Each row is where one point has got to under a steady rotation. How many ticks took it there?
The counts run from 0 to 261.
[ 13.6  -1.1  28.8   5.6  24.2  12.7   1.5  23.6 -11.3   4.9  30.0   8.3
   8.2   0.4  29.1 -16.8  -6.5  24.9   7.7  10.7   1.0 -20.9  -7.9  22.7
  30.2 -14.3  17.7  -0.9  13.6  -9.6  14.2  -9.5 -11.6   7.5   5.3  -3.2
  -7.3  -0.8  -3.5 -23.4   9.1  23.9  -6.1  31.4 -21.0  16.6  -4.3   0.9
 -19.1 -18.6 -16.4   0.7  -7.4 -15.3 -10.5  -6.6  -6.7   1.6   1.5  32.5
 -18.1  18.3  12.7 -21.6 -12.2  -6.3 -12.1  -9.1  11.2 -14.2 -24.6   1.7
   7.1  21.9   1.2   7.7  -5.9]  222
[ -5.8   4.7  13.6  -0.1  -7.7  27.0  -0.3 -10.6   0.4  10.6  15.1  21.1
  -7.9   1.7  12.2  -7.4  -7.7  26.7 -11.8  18.9  -8.6  -2.1  13.1 -20.5
   4.3  -9.1  -4.5   5.3  -5.1 -17.9  19.0   7.0  13.6  -1.2  23.4   4.4
  -6.6 -19.1  -2.1  10.1 -35.7  26.3   6.3 -18.7   6.8  -4.3   3.7  -2.3
  -6.5 -42.0 -20.9  -1.7  -8.6  -9.5 -37.0   7.8   6.6 -11.2 -17.0 -17.0
   1.2   6.6  -2.7   4.3 -17.2  21.8  16.0   2.2 -31.2  -8.9   0.6  -4.3
  12.0   6.8 -31.9  32.0  -5.5]  195
[  1.6 -19.0  12.7   2.9   1.8   8.0   5.2  16.0  -7.7  -6.4  23.0  -6.3
   2.4   6.7  20.4 -31.4  23.3  19.9   7.3  27.1  -2.6   4.6  10.1  12.5
  -3.4 -16.6  10.4  11.2   8.4 -10.6  13.4   4.7   1.8 -28.7  16.1   9.9
   4.8  -3.6 -26.0  -3.6   5.5  -0.6   8.0   7.9 -28.5  10.6 -19.4  -4.9
 -15.3 -25.0 -18.6  15.5 -17.7 -21.5 -32.9 -12.0  -9.8  -3.0 -14.8   0.5
 -29.0   9.4  18.7 -13.5 -28.3  32.5  19.0  -8.3 -25.4  -8.1  -5.2  -3.6
  12.1   9.8   3.7   7.4  -1.1]  143
[  9.0  -2.9   6.6  10.1   4.1  -3.9  16.2  22.4  -9.9   8.6  34.6  -5.6
   6.2  11.6  25.6 -18.7   9.0   9.7  21.3  21.3  -2.1 -12.9  -1.7  37.0
  20.0 -15.3  21.8  12.2   2.1   4.7  12.5 -14.3   2.5  -0.6   5.6   6.8
  -0.5   9.1   1.9 -11.8  22.8  21.3   3.4  37.0 -21.3   3.7   8.3   3.9
 -27.6  -5.2 -21.6   7.3   6.5 -17.9  -6.1  10.0  -5.2   6.8  -7.9  22.0
  -3.0   1.8  11.3 -32.3  -2.9   1.1 -11.6 -21.0  20.2  -0.9 -20.9  -5.3
  35.2  21.5  -1.0  -0.6  -3.4]  65
[-17.3   6.1  11.9   4.0 -24.2  34.2  -1.4  -5.8  -5.2  17.3  10.1  15.2
  -8.3  -2.2   7.5   1.0 -27.6  27.4 -18.6  22.7  -7.7   8.9   3.8 -20.3
  -0.5 -13.0   4.7  10.9  -3.4  -1.0  21.3 -13.4 -10.9  -7.1  18.0  12.8
   1.6  12.1 -10.7   2.1  -0.7  49.0 -18.0 -14.5   1.0   3.3  -4.4  13.5
   2.2 -27.8 -35.5   3.7  -7.9 -16.5  -8.2  27.5  -4.9 -11.3 -24.3  -5.0
   6.1 -11.0  -7.7  16.3 -14.1   9.8  11.6   6.1  -1.7  -1.0  30.7   8.6
  11.3   8.7  -2.1  26.0  -2.7]  36
[  0.5 -28.3  -0.3  16.4 -13.8 -11.3 -14.6  -1.3   8.3   8.3  -8.0 -10.3
   9.2  -3.5  16.6  -0.6   4.2  -4.5  -0.4  22.4 -28.7   0.3  -7.0  -8.0
 -15.5  -0.3 -24.0  25.2  -5.5 -21.0   2.9  10.5   1.8   0.7  17.5  -4.2
  26.5  -6.6   4.5  11.3  15.4  11.7   0.6  -8.4 -11.8  -5.3  13.8   1.6
 -26.7  -7.7 -25.0   1.8  -6.4 -20.8 -43.9  -9.9 -17.9 -32.1   7.3   2.8
 -13.0  -0.2   9.4  24.7  -5.8  32.4   7.1  -5.4 -11.3  14.9   4.8 -12.2
  21.4  19.1 -25.5 -10.9 -10.9]  91
[  4.1 -16.4  -0.6   0.7 -10.2   1.0 -14.7 -11.0  10.2  14.4 -11.6 -13.7
  16.5 -12.8  14.0  -6.6   3.1  -4.5 -11.3  30.1 -31.0 -12.3   0.8   5.1
   4.4  12.1 -28.5  15.7 -23.5 -17.2  -2.6  11.0 -13.2  -5.2  12.5   0.6
  48.0   3.6   7.8   6.6   6.5  18.8 -18.7   9.0 -12.1   0.5  -2.5   6.8
 -11.5 -23.1 -25.9   6.7 -12.4  -5.5 -41.3  -2.9 -10.1 -19.2   1.0  10.0
   7.2  23.1   9.0  -6.3  -5.2  22.2  18.4 -10.8  -0.6  14.0  13.6 -17.6
  13.3   5.6 -22.6  -4.0 -19.2]  249
[ 17.8 -10.6  20.8  18.1 -17.2  13.0 -10.8   1.5  14.9  -0.2  -0.7  10.7
   5.1   6.2  13.9   7.0  -6.2   6.4  -0.8  12.4 -31.4  -2.9   0.7  -8.2
 -16.6   7.1  -3.1   4.5   7.6  -7.3  37.2   9.0   0.3  -3.4  23.0  -5.5
  -0.6 -14.1 -12.8   0.4 -24.4 -27.6 -13.9  -7.5  -4.2  22.8  -8.7 -20.8
 -20.9 -18.9 -14.5   6.0   7.1 -20.7 -21.1  -1.1 -18.7 -39.3  13.1   3.1
 -12.5  -3.3 -16.2   2.5  -5.9  33.1  10.4 -23.7 -16.7   3.6  24.9   4.3
   1.6  17.4 -21.0  -6.2 -27.7]  161
[ -8.2 -14.7   6.5   9.4   8.5  14.6  13.6  22.3  -5.4  -7.7  28.6  -1.6
  10.0   7.0  28.0 -51.8  -3.2   8.3  -2.1  13.9 -20.2  16.5  -5.1  29.4
  11.5  -9.2  18.6  20.8   8.9   9.5   1.9  -5.1   7.2  -8.1  -4.4  19.5
  -4.3   8.3  -4.2  11.4  19.2  21.0   8.9  12.5 -31.4  14.9  -4.5   3.3
 -12.5  -9.7  -6.9   8.6 -17.8  -2.3 -28.4  -2.9 -11.2   5.8  -0.2   3.2
 -27.1  -3.0  24.7  -2.0  -2.9   8.9   7.1 -17.2  -3.5   0.3 -15.3  11.6
  30.3   9.6   0.9  15.3  10.6]  138
[ -8.0  13.2   9.2  11.3  -8.7  -1.8  -2.3  -1.0  -5.6  18.8  29.0  19.0
   4.1   1.4  19.5   6.1  -6.6  17.9  -9.1  11.5   2.2   8.7  -3.9  -6.5
  18.3 -21.7   2.8  20.4  -6.6  -1.0   5.8 -25.0 -16.1   1.9   1.7  -4.4
  11.4   6.3  12.3  -0.5  -3.8  60.9  -5.4   0.6  -4.8 -13.8  16.1  25.5
 -13.2 -29.7 -32.5   0.8  -5.9 -21.2 -12.7  25.1 -10.0  -1.0 -28.5  10.2
   7.6  10.1  -1.7 -13.1   1.3 -14.1   0.9   3.3  10.7   2.3  10.8 -13.5
  19.4  11.3  -6.7  24.1   0.8]  31
[ -8.4 -13.1 -10.8   4.5  -4.7  28.3  17.5  10.7   3.5   2.0   4.9   0.3
 -10.7  -4.3   9.2 -36.1 -21.3   5.6  -1.7  15.7 -29.9   0.4  11.8  -5.8
  -7.1   4.5  -2.9  10.8   1.8  -0.3  19.9  14.4  22.2  -3.1  18.6  21.4
 -17.1   0.5  15.3  23.6  -4.4  20.8  10.9  -1.5   5.9  12.5   1.7 -12.6
  -3.4 -12.1 -13.4  -2.4  -2.5   7.4 -36.9   3.2  16.0 -15.8   3.7 -17.9
 -10.3 -17.5  18.2  19.0 -10.2  39.7  14.3 -14.1  -9.5  13.8 -11.6   5.5
  32.4   4.8 -32.2  18.2  10.2]  125
[-13.7   8.5  25.7  20.2  -8.1  17.3 -16.4   6.7 -11.5   9.9  -1.2   8.9
   9.6  -2.0  18.3  15.5 -17.8  18.6 -18.0  11.6  -5.8   1.7 -12.4 -12.6
  17.0 -18.3  -4.3  28.2   5.9 -11.3   6.9 -10.4 -24.4  -1.3  10.4  -0.9
  15.8   2.0 -10.3   0.9  11.9  54.6  -4.2  -8.9  -9.7  -3.9  12.2  27.7
 -11.9 -27.3 -26.1  -0.2 -15.9 -24.6 -16.3   1.9 -17.3 -16.2  -7.4  20.7
 -12.1   5.9  -4.6  21.7  -4.9 -13.8   0.0  20.0  -4.4  -5.6  11.4   4.5
   3.4  18.4  -3.4  12.1  -6.3]  260
[ 20.1  -6.7  18.4   0.1   2.9  10.6 -13.7   3.5   9.7  16.5 -13.7  -9.8
   5.6 -15.8  12.4   9.1  -5.0   2.0   7.3  24.3 -29.8 -39.0   1.9   7.7
   5.1   4.1 -24.0  -3.9   1.9 -30.2  15.1  21.4  -9.5  -1.0  27.7  -6.9
  21.5  -7.2  11.8  -1.8   0.2  12.0 -16.7  17.2  -2.4  17.0  -3.0 -11.9
 -14.0 -19.9 -23.7  -1.8  -5.0  -4.7 -35.9 -11.9 -10.5 -24.6  13.9  24.8
   5.0  10.9   4.8  -2.3 -11.4  23.6   1.6 -11.6  -2.9   2.7  -1.2  -8.9
   6.0  17.4 -22.7 -21.5 -24.9]  6
[  4.6 -21.2   5.3  19.3  -3.7  24.3  -1.8  25.4  -3.1   7.9  27.4  10.0
 -11.1  11.2  18.3 -13.6 -24.2  28.9  -8.0  17.6  -4.7 -15.6 -12.7   2.2
   1.5  -9.6  13.3  17.6   6.0  -6.0  13.3  -8.6   5.7  26.7   5.9   4.5
 -18.8   3.3   0.4 -10.0  12.0  40.4  11.1  10.7 -10.1  -0.6  22.0   3.0
 -16.3  -3.8 -14.2  -1.5  10.4  -3.2  -8.3  -2.2   2.1 -13.7   4.9   9.0
 -19.1  -3.6  13.1  27.0 -13.1  22.0 -11.6   9.6   6.2  -7.2 -21.0   5.3
  22.6  22.2 -24.0  23.2  13.5]  51
[ -0.1   4.0   3.1  19.1  -1.3 -10.8 -19.5   1.8  -2.2   8.1  -2.0   2.8
  25.0   0.2  19.7  21.7   0.6  -0.4  -3.3  14.8 -16.3  -8.3 -15.3 -12.6
  25.2  -5.2 -12.1  19.5 -10.3 -11.0  14.7 -11.1 -33.8 -13.5  11.2 -21.1
  31.1  10.5  17.6  -9.9   2.5  51.1 -23.3   7.8 -14.4  -8.0   3.8  11.4
 -10.3 -19.1 -21.4   2.0  -4.6 -16.2 -25.4  -1.5 -14.0 -15.5  -5.5  25.0
   1.7  33.9  -1.1 -17.3  -4.6  -0.6   8.1   1.7   7.5   7.8   4.9 -17.8
   8.1   5.0 -11.6   4.2 -11.7]  254
[ 16.0   1.6  22.3  11.9   6.6 -13.6   0.1   9.2  -1.2  -3.6  31.2  12.2
  10.4  16.6  29.5  -6.3  18.3  13.3  23.3  11.3  -5.9   4.9   0.2   8.7
   2.2 -25.7  13.7  -6.9  24.6  -9.5  30.4 -11.4  -7.1 -20.2  17.6 -22.4
  -4.0 -12.6   2.0 -23.4 -14.5   3.0  -8.4  10.3 -18.4  12.3 -15.7 -16.8
 -20.3 -15.2 -16.0   9.7 -13.3 -28.3 -25.0  -5.6 -15.9  -7.6 -11.1  12.5
 -14.8  11.1   0.5 -34.0 -11.1  10.1   0.1 -22.1  -9.2  -4.1 -11.6 -14.6
  12.0   8.2   7.8  -4.4  -9.2]  149
[ -6.7 -22.2  12.2  22.5 -31.1   9.4 -20.1   7.4   3.8   4.1  -1.0  -1.7
   1.3   6.3  19.2  11.0  -7.0  -0.6 -11.7  14.8 -29.9  10.0 -14.0  -7.2
 -16.6  -2.9 -12.6  38.2   8.6 -11.7  16.6  -1.2 -10.4  -4.3  19.3  -0.9
  18.8  -6.2  -9.5   3.2   4.9   6.2  -5.5 -18.3 -13.0   1.0  17.3  -0.5
 -26.2  -8.1 -16.5  11.1   2.5 -14.3 -25.9 -10.7 -27.1 -38.1   4.7   2.5
 -14.1 -10.6  -6.2  29.4  -1.5  28.3  11.6   4.0 -13.5   7.1  24.1  12.2
  15.1  13.5 -20.8 -12.3 -23.8]  89
[-12.4 -15.3  13.6  10.9  -7.2  27.7   2.9  16.4 -11.0 -16.0  19.9  -2.1
   4.7  16.8  19.7 -34.8   9.2  15.3  -4.7  24.0  -8.3  15.6  -4.8   6.2
   2.5 -11.3  24.5  20.6   8.1   5.0  25.4  -2.5  -1.5 -29.6  13.5  17.7
  -5.7   4.4 -35.6   0.3  11.1  -3.4   2.1  -3.5 -29.0  13.3 -14.4   1.3
 -13.8 -13.1  -9.2  17.0  -9.5 -11.9 -18.2  -4.6 -12.5  -9.0  -8.5   0.5
 -29.8   2.4   8.9  -5.3 -18.5  15.4  18.5  -7.2 -24.9  -3.8  10.7  16.9
  15.9   5.0   7.8  11.3  -4.3]  141
[ 10.5 -14.3  24.6   7.5  -9.7   8.6  -7.4   3.7   4.6  17.9  23.0   1.8
   6.4  -4.7  27.9  -5.0  -4.2   5.0 -17.9   9.6 -31.5  -9.4 -12.2  32.0
  13.7  -2.7 -13.5  24.6  -9.7  -4.0 -10.8  -3.7   0.4  21.3  -8.4  -0.9
  15.9  -7.1   3.2   3.2  -9.2  18.6 -14.4  16.9 -10.9   9.6  29.5  12.9
 -31.3 -26.7 -12.5   4.2   3.6   6.6 -14.8   6.2 -20.9 -12.2   6.6  16.0
   8.4   3.5  -6.3  -4.1  17.3   5.2   6.4 -14.3   5.1   3.3   9.4  -3.1
  23.7  20.9 -32.0  -8.7 -30.5]  242
[  0.3  20.1  -0.8   8.6  10.5  -7.6  18.5  -8.8  10.7   9.3 -13.5   8.3
   1.6  -4.2   3.7  -9.1  -8.3   0.9  23.9  14.6 -18.5   1.9  23.8 -22.4
   5.6  -4.1  -2.3  -7.8   5.7  -5.1  34.7   2.0  15.6 -16.4  32.9   7.5
  -0.8   1.2  28.6  23.5  -5.7  30.6   3.9   2.5  14.1   5.4 -17.5  -0.1
   2.0 -11.5 -40.7 -14.1 -15.5 -36.2 -31.2  28.4  10.7  -7.7  -9.6  -1.6
   0.9 -10.4  11.2 -12.1 -13.2   1.1  -4.7 -20.5   1.1  13.6  -3.5 -21.1
  21.3   8.4  -7.9  15.9   5.2]  112
[-10.7 -15.8  11.7  24.9 -30.1  16.0 -13.7   8.1   5.9   0.8  -0.1  -3.6
   7.5   6.8  16.2   7.5 -17.3  -7.1  -9.8  13.8 -38.6  13.8 -19.6  -0.2
 -11.7  -2.7   0.6  32.3   8.3  -7.3  11.7  -3.7 -10.3  -2.4  15.3   5.5
  10.5   1.9  -6.4  10.4  11.7   9.4 -11.3 -19.5  -9.4   7.9  13.0   0.4
 -17.2   0.6 -13.8   7.9   0.0  -9.4 -21.5  -7.5 -29.8 -33.8   8.1   6.2
  -9.6 -17.5 -11.4  35.2  10.5  13.0   9.1  -6.9  -6.4  11.0  24.1  20.8
  23.1  13.5 -13.7 -16.5 -17.3]  88
[ -2.5  -1.3  17.1  18.0   5.3  10.8  -1.6   6.5  -2.8   4.0 -10.9  -2.2
  19.0 -16.0  11.2 -13.8   7.2   2.5 -19.1  11.0 -21.4  -7.7   7.0  -6.5
  20.1   4.6 -22.9  40.9  -6.4   4.9   8.5  15.0  -5.5 -13.2  -5.7  12.0
  25.8  -1.2 -15.0  29.3   3.1  13.9  -1.5   8.5  -6.6   5.9   5.3  20.7
 -21.0 -37.8 -21.5   1.5  -8.4 -19.3 -28.9  -2.1 -11.4 -19.9  16.0  14.6
 -27.0  19.8  21.1   7.0 -12.5   7.4  16.6   0.2 -14.3   5.3  11.5  -1.9
   0.8  16.1 -28.3  13.2 -19.6]  176
[ 18.9 -22.7  -0.8  -0.3  12.2  17.6 -12.7  13.3  -1.9  -2.7  11.3  -0.5
   9.4   5.8  14.2 -29.9  -0.2  28.1   0.4  33.5  -2.9 -20.3   1.4  -4.2
   7.3   3.4  11.9  -2.0 -13.2  -9.8  24.8   0.6  -7.1 -12.6  15.3   1.4
   2.7   9.5 -10.0 -23.3   0.9  13.0  -6.1  17.6 -22.6   8.5 -18.9 -10.4
  -5.2 -24.1 -14.6   8.3  -1.3 -13.9 -26.9  -8.7   7.9 -11.0   1.5  12.8
 -18.1  36.0  20.4 -18.1 -38.3  33.3   5.9  -4.0  -3.1  -9.2 -12.1 -13.7
  -1.0  10.6  -7.6  22.3   7.2]  215
[ -6.4  16.8  10.7  21.3   1.9   7.1  -5.8  -1.4  -8.7  -2.2 -20.8   2.9
  21.3   3.0  12.4   7.9  12.9  -2.1   1.8  19.0  -7.5  -8.7   5.0 -30.2
  33.7   2.3  -4.5  23.2  -7.1  -3.5  34.7   5.7 -15.1 -37.7  26.3   0.2
  19.8  -0.8   2.0  12.1 -10.3  18.2  -4.0  -5.0  -0.7  -1.8 -12.8   3.9
  -4.4 -30.2 -22.2   3.3  -3.0 -23.9 -31.2   0.7   1.3 -19.1   1.5   6.5
 -12.1  30.3   4.8 -24.1 -20.3  -8.9  13.1  -5.6 -19.8   3.6  12.4  -7.9
  -4.0   2.8 -19.0  11.7 -11.9]  181
[  9.5  -4.7  46.3   4.4  -9.5  38.9  -3.2  16.2 -10.0   1.9  15.8   7.2
  -7.3   1.9  15.0  -7.1  -4.1  28.5  -3.7  22.8   2.4 -25.7  -1.7  16.7
  14.6 -11.3  16.2   7.3  17.4 -11.6  22.0   2.5  -5.1   0.1  19.8  11.1
  -6.3 -13.4 -35.4 -14.3  -1.5   0.0  -3.4  14.0  -8.8  18.9   5.1   0.8
 -19.3 -27.9 -18.2   4.9   4.5 -16.9  -7.1  -4.6 -15.0 -11.9   0.4  17.0
  -8.8  -5.5  -5.2  -2.4 -11.4   5.1  -3.6  -4.5 -15.1 -20.4  11.2  24.6
  -1.8  27.2  -2.6  -3.5 -23.1]  227
[ 12.8  -7.2  33.6  -9.6  -6.1  31.1   0.8   3.4   3.8   4.8  -7.2  -6.6
  -4.0   3.2  14.2  -6.7  -8.1   8.1  17.4  32.8 -23.3 -28.6   6.7  15.6
  10.3   4.6   8.0 -21.6  -2.5 -28.1  13.8  15.4  12.8  -2.2  41.9  18.4
   7.8 -16.4 -10.9  -2.7  -0.6 -16.2  -6.9   9.0   0.1  25.5 -13.1 -13.3
  -8.8 -13.0 -27.7  -2.2  -9.6  -8.3 -29.3   3.9  -4.1 -16.6   6.8   5.3
  12.7  -9.7  -6.0 -12.8  -2.2   7.4   0.8 -24.7 -14.0 -12.3  10.4   9.7
  16.8  12.8  -3.2 -18.7 -26.0]  231
[ 27.2  -4.3  22.0   1.0  -2.3   1.2  -7.0   0.4   5.0  11.4  16.7   5.0
   6.3   7.0  18.8  12.4   9.8   7.9  19.3  23.0 -16.2 -31.9  -3.4  17.7
  14.5  -6.0   1.1  -6.2  -4.8 -26.2  16.6   3.3   4.0   9.7  25.3 -12.3
  12.7 -21.5  17.2 -19.8 -19.7  -0.8 -13.7  20.2  -2.1   7.7  10.1 -14.0
 -26.3 -20.4 -18.9   2.8  10.3  -3.4 -28.9   0.9  -8.0 -16.1   3.0  14.7
  14.0  12.6  -9.9 -32.4  -2.1  10.5  -5.2 -25.0  -5.0  -5.1  -7.8 -14.5
  19.4  16.5 -25.6 -16.4 -29.2]  235
[-10.3  -4.7   1.7  18.2 -24.7  10.9 -14.8 -11.7  -2.0   2.5 -17.7  -5.2
   6.1  18.1   9.9  10.8   2.4  -3.1  -2.7  36.0 -11.9  -8.3  -5.6 -25.3
  23.4   3.8   3.9  21.4 -30.5 -13.6  14.9  -0.8  -8.8 -18.4  33.6  11.4
  31.3  -3.6  -6.9   7.1   2.3  12.0  -5.0 -14.1  -3.1 -13.8   4.8  15.7
 -12.1 -18.3 -28.2   5.4   8.4 -17.6 -31.8  15.6   0.8 -18.0  -6.7  -7.8
   9.3  17.6  -5.8 -13.5  -9.5  -6.0   9.8  -5.6 -18.4   5.5  34.6  -8.7
  14.9   5.3 -18.6  10.7 -16.5]  23
[-13.4  12.1   2.1  10.0  -7.1  -0.8   0.5 -11.7   3.3   9.1   0.5   5.7
  19.4  15.3  20.7   2.3 -10.7 -10.2   8.2  21.3 -17.7   7.4 -11.1 -11.1
  35.7  -2.7  13.5  -0.1 -23.8  -4.5  10.8 -15.1  -8.6  -9.1  28.6   7.5
  19.4  11.3  24.3   3.0   6.4  42.2 -10.1  -6.4  -4.7  -8.0  -3.5  14.6
  -3.3  -5.8 -28.0  -2.5 -10.5 -17.9 -20.3  33.1   1.7  -1.9 -18.8  -2.9
  18.1  10.2  -9.1 -26.2   7.0 -33.2  -4.9 -20.7  11.7   9.3  24.7 -12.1
  26.1   0.6   0.4  15.3  -4.2]  28
[  6.0 -16.9 -22.1  14.9   7.0   4.2   8.2  19.3  -1.0  -5.8  23.9   0.1
   2.5  16.7  16.9 -23.0   0.9   5.5  14.9  19.0 -20.2  -6.5  -4.1  -5.8
   7.3   0.6   8.2  18.4  -3.9  -3.9  29.5   1.9   8.9 -12.2  15.3  -4.9
  -7.0   4.2  30.5  -2.3  -9.4  23.6   8.3   7.9  -7.9  -5.6  -0.6 -18.3
 -10.2  -4.1  -1.9   6.4  12.9   7.3 -37.9  -8.2  11.9 -10.2   1.0  -7.8
 -11.2  20.0  18.2 -16.1 -23.1  38.4   8.7 -14.9 -10.0  13.0 -31.3 -13.0
  28.9  -4.3 -33.1  18.3  15.3]  130
[ 10.7  -9.3  23.8  17.5 -14.1   5.9  -7.2   2.7   4.8  19.7  27.8   7.1
   5.3   4.5  28.3   4.7  -2.0   4.4 -13.7   5.9 -22.4 -12.5 -17.7  23.0
  16.3  -3.9  -4.3  25.0  -5.3  -2.1   1.9  -9.3  -6.3  21.0  -6.6 -13.9
  16.1  -7.9   5.9  -4.3 -15.0  14.5 -20.6  14.3 -10.9   4.5  31.9   8.8
 -31.8 -24.7 -12.1   7.8  13.0   5.1 -11.8   4.0 -22.8 -16.7   2.9  16.6
   5.6   8.8 -12.4  -9.9  12.3   6.6   5.6 -12.5   2.1   2.7   9.9   6.3
  18.4  22.3 -30.7  -3.4 -34.9]  241
[-11.3  11.2  16.7  11.8   7.9   9.4  -3.6   3.0   5.6  10.0  -3.2   0.7
  24.1  -6.9  22.6   4.3 -25.4  -2.1 -10.9  11.3 -29.3   5.9 -19.7   2.3
  31.8  -3.1  -3.3   8.8  -4.6 -11.2  -4.1 -11.4 -23.9  -0.1  14.5   2.8
  26.2  16.0  19.2   4.2  27.3  61.3 -16.6   2.4 -11.2   4.1  -4.1  22.9
  -5.5  -8.5 -20.9  -6.8 -31.3 -21.0 -20.0   7.0 -13.4  -7.8  -0.8  22.8
   2.5   6.6  -0.3   3.7  11.1 -30.0  -4.9  -5.8  21.2   7.8  12.1   1.8
  13.1   8.8   4.8   0.2  -1.3]  257
